Each named turn below is shown by a few rows before and after it. Which turns, in which order, take the first row of each later pair to the second? The first pair is answered.
turn j_557:
[-5  4  1  4  0  5 -3  3 -3 -3 -3 -7 14 -2 -6 -5  6  0 12  9  2 -5]  ->  [-6  5  5  6 -2 -4 -2  1 -1  2 -2 -9 14 -5 -2 -3  4 -3 12 10  0 -4]
[  2   5   2  -3   8 -13  10   2   0   2  -4  18   0   6  -2   2   3  -6
 -13   2  -5   3]  ->  [  4   5   2  -6   7  -8  11   2  -1   1  -4  18   0   7  -4   1   4  -5
 -12   3  -5   3]
[-16   3   6  -6   6   4   3  -4  -5   3   5  -4   3   3  -5   3   6  -5
   3   2  -1   4]  ->  [-16   3   4  -4   4   5   3  -4  -5   2   5  -3   5   2  -7   3   8  -5
   3   1  -1   2]
[-3  2  5  2 -3  0 -6  2 -5  2  2 -2 -5  1 -3 -6 -4 -3 -1  3  2  0]  ->  [-1  2  5  1 -2  3 -7  2 -4  2  3 -2 -6  1 -3 -6 -4 -3  0  4  1  0]
turn j_12:
[  3  -3   3   3  -1  -7 -10  -9  -2  11   6 -21   0  -8   9   8  -5   8
  12   6   0  -1]  ->  [ -2   2   6   7  -5 -15 -13  -6  -7  10   8 -19   3  -6   7   6  -8   0
   6   7   2   0]
[ 10  -4   2   3   0  -9  -1  -2   4   8   6 -13  -7  -7   3  12  -8   8
  -3  -7   2  -3]  ->  [  8  -3   3   3   0 -12  -2   0   3   8   6 -12  -7  -6   2  11  -9   4
  -4  -6   3  -2]
[ -2   6   5   1  -4 -11  -1  -6   6   7   6  -4   1  -3  10   8  -1   6
  -4   4  -6   3]  ->  [ -2   7   3   3  -7 -10  -1  -6   4   6   5  -1   2  -4  10   8   0   7
  -5   2  -6   3]
[ -3   3  17   8   2  -7 -18   2  -6   8  -1   1 -20  -2   6   1 -15  -4
   1  -3   6   2]  ->  [ -5   5  12  12  -6  -8 -17   4  -7   7  -2  10 -19  -4   6   1 -13   0
  -4  -7   7  -1]
turn j_648:
[ -1  -9   0  11   0   9  -3  -5  -4  -5  -5  14  -6   1  -8  -5  -7   6
 -13  -7  13   0]  ->  [  2 -13  -5  10   1  13   1  -8  -2  -4  -5  13  -3   1  -7  -4  -3  11
  -9  -8  11  -2]
[-3  1  5  0 -4  0 -2  1 -3 -3 -4  6 -9 -1  0 -2  0  0 -4 -5  4 -6]  ->  [ 0 -1  1 -3 -2  4  0 -2 -1 -4 -5  6 -8 -1  0 -1  2  4 -2 -5  3 -7]
[ -4   5   9  10 -12 -23  -1   0   2  10   2   6  -6  -5   8   5 -10  -4
  -6  -1  -2   4]  ->  [  0   3  14   2  -2 -12  -3   1  -1   5  -6  11 -22  -3   4   2 -15  -7
  -5  -1   1   6]
Now pairs of rows:
(two turns a pair)
[  0  -1  -6  11 -12 -12  11  -8   4   5  -3  16   2  -8  13   7   4  15
  -9  -7  -2  -3]  ->  [  0  -1  -2  15 -11 -18   8  -8   5  10   1   6   5 -10  15  10   1  13
  -5  -5  -3  -2]
j_12 then j_648
[ -5   1   6  -2   5  -7  -2   1  -1   2   2  -8   2   5  -5   5  -3 -15
   3   4   1   9]  ->  [ -5   2   5  -4   4  -1  -2   3  -5  -2  -4   5  -6   4  -8   1  -3 -15
  -3   0   4   8]
j_12 then j_648
[ -4  -2  -8   8 -11   3  -2  12  -8 -10  -5  12   1  -1  -7   4  -1   1
  -8  -4   8  -4]  ->  [ -2  -4   6   3  -2  -6  -4   9  -5  -5  -9   8 -13  -4   0   6 -11  -5
  -8  -3   8   3]
j_557 then j_648
[  4   0  -4   1  -8  -7  19  -3   4   2  -2  13  10  -2  10   5   7  11
  -2 -12  -6  -3]  ->  [  8  -4   6  -5   4 -10  19  -6   7   5  -3   1   4  -2  15   7   3   4
   4  -6  -9   3]
j_557 then j_12
[-13  19   2  12 -12 -27  -9   2 -11   6  10 -10   7  -7  -4  -4 -17  -7
   0   9   3   5]  ->  [ -7  15   5  -5   6   2 -15   7 -18  -6  -7   0 -18   0 -16 -13 -19 -11
   2   9  10   7]
j_648 then j_557
[-4 -5 -7  2 -2 -2  4 -3  3  3 -1  1  0 -1  4  7  4 -4 -1 -7 -3  0]  ->  [-5 -3 -3  2 -2 -4  0  0  0  4 -2  5 -5  1  2  5 -1 -9 -3 -6  0  2]
j_648 then j_648
[  3   0  -3   0   1  14   3  -3  -4  -1  -6  -1 -11  -1  -6 -12   4   3
  -1   9   6  -2]  ->  [ 0  0 -9  9 -8  3  7 -6  1  3  2 -6  5 -4 -3 -8  9  7 -2  9  3 -4]
j_648 then j_648
[ 8  2 -5 -9  0 10 14  3  3 -5  3  0 12  4 -7 -8 20 -4 -8 -2  3  4]  ->  [  6   2   6  -3  -1 -15  14   0   8   5   9  -9  13   0   7  -1  12 -10
  -9  -2  -1  10]
j_557 then j_557
[  1  -1   5  -3   9  -3   1   3   0   0  -1  -8  -9   5   3   6  -7 -14
  -3   3   2   6]  ->  [  6  -5  -1  -5  10   3   8  -3   5  -1   0 -13  -3   4   6   9   0  -2
   4   2  -4   3]
j_648 then j_648
[ -7   0   8   6  -3  -9  10  -3  -7  13   6 -18  15   0   6  -1   5  -5
   7  10   3  -1]  ->  [-11   3  -2  13 -14  -9  13  -1  -7  11   4  -2  16  -2   4  -2   9   3
  -1   1   4  -7]
j_12 then j_12
[  3   3   2 -12   4 -16  13   0   6   0  -5   2   4   0   5  -3   1 -10
  -7  -4  -3  15]  ->  [  3   3  -3  -9  -1 -12  16   0   7  -1  -8  10   3  -2   5  -3   5  -4
 -10  -8  -2  12]
j_12 then j_12
[  3   8  -9   5 -10   1  -7   4  -8  -1   3  12   0  -2 -14   6   7  -5
  -9   1   6  -9]  ->  [ 14  -2 -10  -3   2  17  -3  -3  -1  -1  -1   2  -6  -3 -10   9  11   6
   4   2   2  -9]
j_12 then j_12
[ 1  2 -1 -4  5  0 -3  1 -3 -5  1 -2  2  4 -6 -2  2 -7  4  3  3  2]  ->  [ 3  0 -5 -3  4  0  1 -1  1 -5  3 -6  7  4 -4 -2  6 -2  5  3  1  1]
j_648 then j_648
[ -2   0  -6  -6  -8 -13   4   0   1  -5   8 -10  26   0  -1   1  11  -3
  -3  -1   2  -3]  ->  [ -5   4  -7   0 -15 -12  -1   5  -5  -7   3   9  17  -1  -3  -3   8  -2
 -12  -8   7  -7]
j_648 then j_12
[ 3 -7 13 -5  5  3  9 -6 -4 -2 -6 -3  0  2  8 -2  8  6  0 -5 -7 11]  ->  [ 3 -7  8 -3  2  5 10 -5 -4 -5 -5 -3  5  3  5 -3 12  9  1 -4 -8  9]
j_648 then j_557
[ -4   9   9   4 -11   2  -4   9  -1  -8  -5  11   3  -2 -10  -4  -1   3
   3   0   3   3]  ->  [-2  6 17 -2 -4  0 -4  7  0 -6 -9  9 -6 -3 -6 -3 -6  1  5  0  1  7]
j_557 then j_648
[  3  -5  -2   6   3  -1  -5  -9   5   2  13 -11   5  -1  -2   2   1  -5
  12   1  -7  -5]  ->  [ 4 -5 -6  2  4  9 -4 -8  3 -3 11 -7  5  1 -6 -1  4 -3 13  1 -6 -8]
j_557 then j_557
[  5  -2   7 -10  19  11   4  -4   7   1   3 -10  -3   5   6   5   2   9
   7   1  -2  -1]  ->  [ -4   5  -7   4  -3   8   3   1   1  -1  13  -5  15   5  -2   5   9  14
   1  -1   2 -11]
j_557 then j_648
[  7  -9   3  -3   7   3   5  -6  10   0  -7  -1  -2  -6  15   0   9  14
   9 -10  -6  -5]  ->  [ -5   0   8  11  -8 -21  -4   1   5   5   2   0   5  -6  16   2   0   3
   1  -9  -2  -4]
j_648 then j_648
[ -6   8   2   1  -6  -4  -1  11  -4  -7  -6  19  -7   5  -4  -6   1 -12
 -14  -3   3   3]  ->  [ -3   5  -4   3  -7  -3   5   6   1  -5  -9  24  -8   0   2  -4   4   0
 -15  -9   1   2]
j_557 then j_12
[ -1  -4  -2 -15  14   8   7   0   2 -11  -4  -5   5   8  -5  -3   5 -15
   2  11  -1  12]  ->  [ -5  -1  -8  -6   2  -5  11  -2   5  -7   5  -8  19   6  -2   1   9 -13
   0  11  -4   8]
j_648 then j_648
[ 5 -3  2 -3 -2  0  8 -8  4  0 -5 -1 -8 -2  5  4  0  3 -4 -3 -5  0]  ->  [ 1  0  2  3 -7 -9  6 -7  3  3 -1 -1 -4 -2  6  4 -2  1 -6 -3 -5  1]
j_648 then j_648
[  8   0   2  -2  13   4 -12  -4  -7   5 -13  -6 -16   4  -1   0  -9  -2
  13   4   9   1]  ->  [  0   8   2   5   1  -9 -15   4 -12   4  -8   5 -12   4  -5  -3 -10 -11
   0   1  12   1]
j_12 then j_12
[ -1  -3  -7   9 -12   0   1  -1  -1   3   4   5   4  -1   7   0   1   3
  -2  -2  -1   1]  ->  [-1 -2 -1  6 -6  3 -4  2 -7  2 -2  9 -8  0  4 -4 -4 -4 -4 -2  3  4]
j_648 then j_648
[ -1   1 -11  -2  -2  10   4   0   0  -6 -11  20  -4  -6  -1   0   6  10
  -6 -10   1  -7]  ->  [ -1  -3   5   3   2 -15   5  -5   7   7  -9   9  -7  -9  16   7  -5   3
  -7  -8  -4   2]
j_557 then j_557
[  3  -4   1   7   2 -13   9   1  11   1   6  -6   7  -2   7  -1   5  10
   3   1  -6  -6]  ->  [ -3   2  13   6   5 -17  -3  10   2   0   2   2  -7   1   3  -6  -6  -5
  -2   2   1  -3]
j_648 then j_648
[ -1  -4  -6  -3  -6   9  -3  -1  -5   2  -3  -4 -11  -3 -14   7   5   4
  -1  -6   4   1]  ->  [ -2  -4  -9   3 -11   2  -1  -2  -2   3   3  -7  -2  -4 -12   9   7   7
  -2  -6   2   0]
j_648 then j_648
[ 0 -2  1 -1  0 -4  0 -1  1  0  5 -7  4 -2  1  3  1 -1 -1  4 -2  2]  ->  [-2  1  4 -2 -1 -6 -3  2 -1 -1  3 -1 -1 -2 -1  2 -2 -5 -6  3  0  3]
j_12 then j_648
[  7  -2  -6 -18   7  18   5   5  -1 -11  -5   0   6  -2 -10   0  10  10
   4  -3  -2   4]  ->  [  2   3   5 -17  10   4  -2  10  -5  -8   2 -12   9   2 -11  -1   1 -10
   3   6   0  12]
j_12 then j_12
[  0  -7   2   0   2 -13   6  -2   5   9   3  -6   2   1   5   5   1  -5
   1   1  -1   7]  ->  [ -2  -4   5   1   2 -13   2   2   0   7   0   1  -4   2   2   2  -3  -9
  -4   1   2   7]
j_12 then j_648
[-1  2 -1  1 -7 -2 -3  0 -3  0 -2 11 -7 -1 -2 -3 -4  2 -8 -5  5 -1]  ->  [  3  -2   4  -3  -1   0  -1  -2  -1   0  -5   9 -11  -1   0  -2  -5   1
  -5  -4   4   1]
j_557 then j_648
[ 5 -7  0  8 -3  8 -3 -6  4  4 -4  5 -5 -6 10 10 -3 12  7 -6  3 -7]  ->  [  5  -6  11   5   4   1  -8  -4   1   7   0 -10  -5  -2   9   9 -10  -3
  10   3   2   0]
j_12 then j_12
[ -8   9   5  13  -9   2 -14   6 -12  -1  -2   6 -12   2   0  -7 -13  -1
  -3  -3  10  -8]  ->  [  0   2   5   2   4  19 -11   1  -9  -5  -8   2 -19   2  -2  -7 -10   4
   5  -2   8  -6]
j_648 then j_12
[  1  -3   6   0   6  -3  -5   1   1   3  -1 -12   0   1   2   3  -5  -3
   7   3  -2   3]  ->  [ -6   3   2   7  -6 -10  -5   6  -3   2   1   2   2   0   0   1  -5  -4
  -5  -2   0   1]
j_12 then j_12
[ 5 -5  2  0  5  2  8  0  7  7 -2 -7  3 -1  4  8  0  9  7 -3  0 -2]  ->  [ 6 -4  1 -6 10 10  6  3  2  3 -4 -8  1  3 -4  3  1  4  9  2  1 -2]
j_12 then j_557
[ 10  -9  12   4   2 -10   1  -3  15  14   7 -18   4   0  13   9  -8  -1
   7  -2  -6   0]  ->  [  8  -5  20   2   6 -11  -8   1   8  12   4 -13  -7   2   9   5 -17 -11
   4  -1   0   3]
j_648 then j_648
[ 6  0 -5 -2  3 13  1  0  6 -7 -8 11 -2 -2 -2  1  2  6 -2 -9  4 -4]  ->  [ 9 -1  4 -8 14  9 -4 -1  4 -4 -4 -7 -4  3 -1  0 -4 -6  7  2  2  3]
j_12 then j_12
[ -6  10  -2  -1  -4  -1  -7  10  -9 -10  -8   8   4  15 -15  -6  -6 -10
  -4   0   3  -5]  ->  [ -4   7  11  -3   4 -17  -6   6  -4  -2  -8  -1  -3  13  -4  -2 -15 -15
  -2   2  -2   4]
j_557 then j_557
[ -4   5   4  15   3   1 -10   2  -6   6   1  -5  -5  12   3   6 -14   1
   1   6   5  -5]  ->  [ -4   5  -3  18  -2   5  -8   1  -5   4  -1   5  -5  10   2   5 -11   9
  -3   0   4  -9]
j_12 then j_12
[  4  -4  -6  12  -4   9  -2  -8   2  -1   9  -2   6  -1  -2  -3  10  12
   5   1  -8 -13]  ->  [ -5   4   5  18  -9  -5 -13  -1  -6   1  10   3   0   0  -4  -7  -2  -2
  -4   3  -1 -10]
j_648 then j_648
[  5   5   5   4   5  -3  -7   5   1  -1  -1  -3 -10   5  -8  -3 -12 -17
  18   5   6   5]  ->  [  9   2  -7   0   5  14  -3   4   4  -7  -2   1  -5   6 -14  -5  -1  -7
  22   1   7  -1]
j_557 then j_648
[-2  4 -8  3 -8 -2  4  1  1 -3 -1  9  5 -1 -3 -2  4  3 -5 -3  1 -3]  ->  [ 1  1 -8 -1 -5  5  4  0  3 -3 -5  9  0 -2 -3 -2  4  8 -3 -3  1 -4]
j_648 then j_12
[ 8 -8  3 -4  7  3  5 -9  8  4 -6 -4 -7 -6  6  3 -1 11  6  0 -4  1]  ->  [  4  -5   5   2   2 -11   3  -8   7   8   3 -12   2  -5   8   5  -1   5
   5   3  -5   1]
j_648 then j_12
[  6 -10  -5   5  -3 -10   3  -2   2   3  -1   9  -2   1   0   7   0   7
   0  -1  -8  -7]  ->  [  3  -6   1   5  -2 -12  -3   2  -2   3  -3  12  -8   2  -2   6  -6   1
  -3   0  -4  -5]
j_648 then j_648
[  6  -1  -5  -2  -2  -5   7  -6   5   4   5 -14   5  -3   8   5  -1   4
   5  -8  -7  -3]  ->  [  0   5   4   1  -1 -13  -5   1  -4   4   3  -7  -6  -1   5   1 -11 -10
  -2  -6  -1   0]
j_648 then j_648
[ -1  -3  -1  -6   2 -11   7  -8   6   0   5 -11   1   2   6   5  -2  -1
  -6   0  -9   4]  ->  [ -5   1   3  -4   2 -15   2  -4   1  -2   3  -6  -5   3   3   3  -8  -8
 -11  -1  -7   5]
j_12 then j_648
[  7  -5   5  -5  12  17  -7  -7   5   3  -2 -19  -6   0   5   6  -7  15
  21   9   9  -5]  ->  [ -3   2   3  11  -6  -8  -7  -6   6  10  10 -23  12  -2   8  10  -7  12
  16   8   7  -7]
j_648 then j_648
[  0   1 -14 -11  -1   8   9   6  -5 -14   5   9  17   8  -6  -8   9   0
  -6  -4  -1   4]  ->  [  2  -1 -15 -10  -2   9  10   2  -1 -14   6   8  18   7  -4  -7  11   5
  -3  -5  -3   3]
j_648 then j_12
[ -6   5  -9   0  -8  10  -6   9 -10  -4   1  11   2  -1 -10  -8   7   3
  -3  -1   9 -13]  ->  [  5  -3  -6  -8   5  20  -5   3  -5  -2   0  -5  -4  -1  -6  -6   7   8
  11   4   3 -10]
j_12 then j_12
[ -4   9  -5   6 -11   1  -5   5  -6  -4   4   7   3   2  -6  -1   0   0
  -6  -2   4  -7]  ->  [ 6  0 -7 -1 -3 16 -1 -1  0 -4 -1 -1 -1  1 -2  1  4 12  6 -1  2 -8]
j_12 then j_12
